One turn sends every row of this set to another row. A few are shown first. Where does it send the rows asked after them?
guv: [ -8  -7  -8  10  -6  -8 -18  -9   5   3  10   6  -3 -21   4  13   5  -7
  -7   9   5  13  10 -11   3  -1   1   2   7  -5   5  -5   5   0   7  14
   5  13   2  13  -3   4  -5  -7  -9  -2   4   6  -3]
bab: [  2  -9  -1  -4  -3  -1   4  11  20 -12 -13  -5   0  -4   2   4  -6   5
  -7  -1 -12   7  -8 -12   2   1  -2   3   1  -1 -23  -2 -11   8   3 -12
   3  -3   2   2  -1   9   5   7  -5   3  15   0 -12]
garu: [ -8  -9  -7 -11 -10   2   4   5   1 -18  -5 -12  -2  -1  -6   3  -9 -11
  -5   7 -12   2  -7  -6  13   2  -8  -1   8  12  -2  -4 -13   8  -7 -13
  -2   1  -2   5   5  -5   1   6  -6   2  16  -9 -17]
ven: [ -5  -7 -13  10 -11 -14 -11 -12   5   8   0  12  -3 -14   0  11   8  -7
   1   8   4  18   2  -7   3   0  -5  15   3  -5   2  -1  -3   3   4  10
  -4  13   3  18   0  11  -1 -11  -5   0   2   5  -4]
rulin: [ -9  -7  -6   6 -13  -1 -10 -10   1   4   0  14   4 -16   4  11   5  -1
  11  10  -3  21  -1  -5   7   0  -2  18  11  -8   5   4   2  -7   6   5
 -10   2   2   8 -14   7  -4 -15  -3  13   5   8  -5]
tope: [  2 -10  -4   7  -8 -19   5   4   4  -7  -2  -3   6  -6   2   4   3   4
  14   2 -15   0   1   1   6   7 -13 -10  12   8 -29   5  -3  15   5  10
   7   4   3  -5  -7  -4   8   1   7  16   8   1   6]
maza: [ -5  -4  -2   7  -7   2 -21 -10   7   2   7  10   6 -22   4  12   2  -4
   4  12   5  17   6 -10   8   0   6   6  12  -3   5   0   9  -6  -2   9
   2   4   1   8 -15   1  -7  -7  -8   5   4   5  -2]
Nofo: [  4  -6   4   1 -10 -11   7   7  23 -13 -12  -5   7  -4   4   6 -10   1
  -2  -3  -9   6  -2  -5   4   4  -5   1   8   0 -25  -1  -9  16  -1  -2
   6   1   4  -5  -8   4   6   5  -9  15  17  -4  -9]
feze: [ -1 -10  -8  -6 -11 -15   4  12   6  -9  -4 -10   1   2   1   1   6   4
  13   5 -14  -5  -9  -5   8   4  -9 -12  11  11 -18   4   9  13   4   6
   4  -1  -1   3 -11  -8  11   2   4  10   9   4   2]
Lepe: [-10  -7   0   7 -10   1 -14  -6   3  -2  10   9   2 -25   7  12   2  -1
   5   9   0  14   6 -10   6  -1   3   5  13  -9   8  -1   8  -7   8  11
   0   5  -3   3 -14   4  -8 -11  -7   8   7   7  -5]
gota: [ -2  -5  -7   8 -12  -4 -14 -13   7   8  -2  14   5 -15  -1  11   4  -4
  10  11   2  21  -3  -6   6   0   0  17   9  -2   2   4   2  -3  -5   6
  -7   4   3  13 -11   7  -4 -13  -3   6   0   6  -3]
Guso: [-12 -12 -10  -6 -10  -9   2   3 -13 -15   0 -10  -1   2  -5   0   1  -7
  10  13 -14   0  -7   1  13   3 -15 -11  14  20  -5   5  -4   9  -4   0
  -5  -1  -2   7   0 -13   4   2   8   6   8  -6  -2]
Giveb: [-12 -11  -7   7  -2  -9   2   5 -16 -18   6  -3   0  -5  -4  -3   4   4
  10  12 -18   7  -3  -3  13   6 -12 -12  12  15 -10   5  -2   3  -3  -2
   0   2   1   7   1 -11  -2   6  16   4   1  -2   2]
Tok: [  2  -8  -6 -12 -11  -5   8  14  23 -12 -10 -12   0  -1   0   5  -3  -1
   1  -1 -12  -4  -9 -10   8   2  -4  -2   3   4 -16  -4  -1  11   0  -6
   6   0  -1   2  -6   1   7   4 -10   7  20   0 -13]
tavuf: [ -9  -7   1   3  -8  -3   3   1   2 -21  -4  -7   7  -6  -5   6 -13  -9
  -9   7 -12  14   3  -3  14   4 -10   3  10  10 -10  -3 -18   9  -9 -13
  -2   4   5   0   2  -4  -3  12  -9  11  16 -13 -15]
vebo: [-12 -10 -10   6 -12 -12  -8 -10   1   6   0  11  -5 -12   3  11   6  -4
   3   9  -1  21   0  -6   1  -2  -8  17   8  -8   4  -1  -6  -2  12  10
 -10   9   1  14  -2  12  -3 -12  -7   4   3   8  -5]
binar: [  2 -12  -5   1  -2 -14   6  11  10  -8  -3  -2   0  -3   4   1   8  12
  10   1 -17   0  -6  -9   1   3  -7 -10   7   5 -27   2   3   8   7   5
   9  -1   1   0  -4  -2   6   5   7   6   3   8   5]
lemu: [-12 -10  -2   1  -1   5   2   3  -5 -22  -4  -4   2  -5  -5   1 -10  -1
  -9  10 -12  13  -6  -6  14   2  -7   0   4   9  -5   1 -15   2  -8 -19
  -5  -1   3   7   6  -2  -3   6   3   0  12 -10 -15]
reto: [-12 -11  -6   8  -6 -12   1  -3 -15 -16   6  -4   5  -7  -6   3   0  -6
   6  11 -18   9   5   3  14   8 -18  -8  16  18 -13   3 -10  10  -5  -1
  -1   6   6   1   2 -12  -1   6   6  13   9  -8   0]
Puf: [-12  -9  -5   8  -9 -10 -11  -6   2   1  10   6  -5 -20   7  11   5  -5
  -5   7   0  13   9 -10   0  -3  -2   7   9 -10   8  -6   1  -4  14  15
   0  12  -1   9  -2   7  -6  -8  -9   1   5   7  -6]

tavuf goes to reto
feze goes to Tok
Now find these:
Lepe goes to Puf
Giveb goes to binar
ven goes to gota

One turn sends every row of this set to another row. A few are shown first. Where does it send the rows asked after them?
bulip: [  2 -14  -8 -25  -3   0   7   5   3   4   1   6  13   1  -6  -8  -1  -4
  -3   8   6  -2   9   0  -7 -12   2  18]
Vebu: [ -4  -4   1  -2   4   7  -3   0  14 -14  -6 -10  -6  12   2 -12 -13  12
   2   8  -2  20   2   1   1  -1  -4   2]
gefu: [  5 -12  -8 -13  13  -6   4   3   1  -7   9   5  13 -11  13 -11   2  -4
 -20  -4  -3   4  10   4   1 -13  -5  -8]
bini: [  2 -11 -12 -25  -8   5   1   3   1   2  -1   7  15   4  -3  -7   0  -4
  -3   3   2  -2   8   6  -4 -15   6  17]
lokal: [  2  -3  -8  -5  -1   1  11  -8  -8  -2   0   3  -9  14   6 -20  -9  10
  -6   2  16  17  -3   0   5 -10   1  -5]
gipi: [ -5  -5   1  -3   6   6  -2  -3  12 -15  -8  -9  -4  16   1 -13  -9  12
  -1   6   1  22   2   1   0  -5  -6   3]
sepi: [ -4  -4  -1  -3   3   9  -5  -3  12 -15  -8 -10  -3  15   3 -12 -12  12
   1   4  -4  21   2   4   2  -4  -3   3]
Zono: [  5  -3  -9  -4  -3  -1  10  -1  -4   2   5   2 -12   5   8 -17 -16   8
   1   7  12  16  -3  -2   6  -2   5  -5]
nebe: [  6   7   8 -21   8   7   7   2  -4   0 -16   4   0   2   6   0   5   6
 -10  -5  -3  -2  12  16   0   5   0   3]
vog: [  6   8   8 -20   7   6   7   5  -2   1 -12   4  -2  -3   7   1   2   7
  -8  -2  -4  -1  12  15   1   9   0   2]
kani: [  6   6  10 -21  11   4  10   4  -3   2 -14   4  -2  -1   5   0   5   6
 -10  -2   0  -1  13  12  -1   8  -3   3]
Gula: [  5 -10 -10 -14   9  -5   1   6   4  -6  10   5  12 -15  16  -8  -3  -4
 -16  -4  -6   4  10   5   3 -10  -1  -9]
vube: [  4  -9 -10 -14   8  -2   0   2   0  -7   7   5  14 -10  15  -9   1  -3
 -19  -7  -7   5   9   8   4 -15  -2  -8]
Muf: [  3   0 -12  -5  -9   5   4  -5  -7  -1   2   4  -9  11  11 -16 -14   9
  -1   0   7  17  -5   6  10  -7   8  -6]
Zitem: [  3 -11 -10 -24  -8   2   2   8   4   6   3   6  12  -2  -4  -5  -5  -5
   1   8   0  -2   9   3  -5  -9   6  17]

lokal goes to Muf
bini goes to Zitem
Now find these:
Gula goes to gefu
kani goes to nebe
sepi goes to Vebu

One turn sends every row of this set to another row. A few are shown first. Where does it send the rows asked after them?
zafa: [ -2  -8   1  -2  13   7 -14   5   6   4  -3   4]
badis: [  4   3   4   0 -11  -9   1  -3  -2   7  -3 -10]
pemok: [ 6  9 -1 12 -5 -4  1  8  3 10  6 -5]
Pif: [-15  -6   5   0  -5   4  -2  -4  -5  -2   7  14]
Talu: [ -9  -9   2 -13   8   5  -2  -4  -1  -8  -6   9]
lefom: [  2  -2   3  -4   6   8  -2 -17  -7   1  -2   4]
das: [-15  11  -1  -1   0 -11   8   2   2   8   2   7]
vepap: [ -4   3  -5  -1  -3  -1   0  11   8  12 -11  -5]
Garig: [ -4   4  -2   7   0   6   5 -15   4  -4  10   7]
Kul: [-6 -2 -4  5 -3 11  5 -8  7 -7 11  8]
fub: [ -2  -3  -4   0   8   8  -7   2  -6 -12  11  10]
tiga: [ 10  -1   4  -2   1   9  -9  -1   1 -14   4  -5]
rutis: [  3   0  -2  -5   9   4  -5   3   2 -10 -14  -6]
Kot: [ 12   4  -8   1   7  -3   2   7   3   3  -5 -12]
kef: [  3  -1  -1   5 -14   0  12  -5  -1   1   7   0]
Rud: [-14  -6   2   4  10   7  -7   6  -7  -6   1   9]
Revon: [  7   4   2  -4  -4  -9  -9   6  -2  -5 -11  -7]
gote: [-2  2  4  9 -5 -3  5 19 10  3 -2  3]
figon: [  3  -9   3   4   5   5   1  -7 -11  -9   9   5]
visar: [-2 13  4  0 -4  0 14  4 -8  8 -2  1]
Dur: [ 5  4  8 -8  2 -6 -5 16  1  0 -8 -1]
mesu: [  5 -10  -3  -2   5   1  -2  11  12   2   6  -8]
Ras: [-8  8 -8 -1 -1 -8  3  8  2 12  6  9]
Zut: [  1   7   1  10 -14   7  10   2   3   2   8   5]
Ravis: [ -6  -2   2  -1  16   2 -12  11   1   2  -8   4]
fes: [  6  -2  -4 -10   1  -2  -6  18   5  -5  -3   3]
tatus: [  4   6   8  -6   5  -9  -6   9  -4   6 -11  -4]
Dup: [  4  -7   3   0   6   4 -13  -3  11  -9   1   6]
zapa: [-14   7   0   4  -7   4  -2  -1 -14   8  -2   9]
vaner: [-5  1  3  4 -6 -3  5 -1 -2  9 16  7]
nosip: [  9 -11  -2   0   8   1   2   7  10  -5   2  -7]
keri: [ 0 -3  6 -8 16 -4 -8 -1  1  0 -9  3]
Korot: [ -5   5  -1  -3  -8 -10   1   2   4   9  -7 -12]
tanof: [  1   1   0   6 -10  -2  16  -2  -9   3  -1   1]
guk: [ 4  2 -2 10 -2 -5  1 17 14 -1 -1  3]
gemif: [ 9 -3 -7  0 -8 -5  7  0  3 10 -1 -8]
kes: [-12   4  -3   6  -4   0   0  -7 -16   0  -4   7]
Vukab: [ -8  -2  -4   0  11  11  -4   6   0 -10   9  11]
zif: [-11   5   2   8  -2   0   3 -13  -7   2   7  -6]
Refib: [-14   5  -3   0   5   6   5  -2   1  -1  18   7]
Bofe: [ -4  -1   6 -10   5   7   1 -13  -9   1   0   3]
Motik: [  3  -4   5  -2   1   8  -6  -5  -2 -15  -1  -8]

Ras goes to guk
Korot goes to Dur
Now find these:
Kot goes to rutis
Kul goes to kef
Zut goes to gemif
gote goes to mesu
vepap goes to fes

